128 stands for zero in the data rows.
Here are some points, each followed by its number:
[108, 121, 122, 147, 124, 134, 163, 134] 0
[93, 92, 84, 157, 158, 153, 172, 172] 1
[151, 155, 151, 109, 95, 95, 124, 110] 2
[92, 99, 104, 165, 169, 155, 153, 162] 3
[144, 156, 151, 117, 93, 106, 127, 122] 4
[165, 164, 151, 109, 103, 108, 111, 115] 5
[151, 165, 146, 109, 95, 100, 110, 115] 6
[137, 141, 156, 99, 132, 132, 98, 99] 7
[165, 160, 161, 104, 110, 90, 105, 119] 8
[102, 105, 117, 108, 149, 154, 110, 104] 9
[93, 93, 84, 158, 158, 153, 171, 171] 10
[84, 112, 84, 171, 162, 162, 138, 172] 11
[84, 83, 89, 143, 172, 162, 167, 163] 12
[145, 149, 142, 129, 105, 107, 131, 126] 13
Which point above is nearest to each new point? Its number follows each.
[117, 112, 132, 104, 153, 153, 105, 100] 9
[128, 132, 161, 95, 137, 137, 95, 91] 7
[141, 145, 161, 95, 129, 129, 95, 95] 7
[116, 111, 131, 104, 152, 153, 105, 100] 9
[141, 144, 161, 95, 129, 128, 95, 96] 7
[137, 131, 117, 138, 119, 119, 124, 143] 13
[90, 103, 121, 137, 152, 152, 124, 109] 9
[137, 136, 161, 95, 134, 134, 90, 95] 7
[122, 121, 108, 157, 119, 124, 163, 148] 0
[136, 145, 161, 94, 129, 129, 95, 95] 7
[122, 126, 151, 95, 138, 138, 95, 95] 7
[141, 141, 127, 143, 105, 105, 129, 134] 13
[140, 137, 126, 142, 108, 108, 129, 133] 13
[130, 134, 155, 104, 130, 122, 102, 105] 7
[108, 102, 117, 119, 158, 158, 114, 105] 9
[123, 126, 122, 155, 120, 115, 143, 152] 0
[122, 120, 107, 157, 121, 126, 161, 150] 0
[102, 106, 118, 107, 148, 153, 106, 101] 9
[142, 141, 163, 93, 127, 126, 99, 99] 7
[113, 107, 120, 119, 151, 153, 115, 107] 9
[146, 131, 131, 141, 110, 110, 147, 143] 13
[114, 114, 113, 147, 120, 124, 156, 156] 0
[113, 107, 132, 104, 153, 153, 105, 105] 9
[132, 141, 166, 90, 138, 134, 90, 91] 7
[141, 141, 166, 90, 129, 129, 95, 95] 7
[127, 131, 161, 95, 138, 138, 95, 91] 7
[132, 131, 137, 99, 124, 124, 100, 105] 7
[151, 145, 132, 133, 105, 105, 138, 129] 13
[107, 121, 123, 143, 127, 135, 157, 131] 0
[138, 138, 160, 97, 130, 130, 92, 97] 7
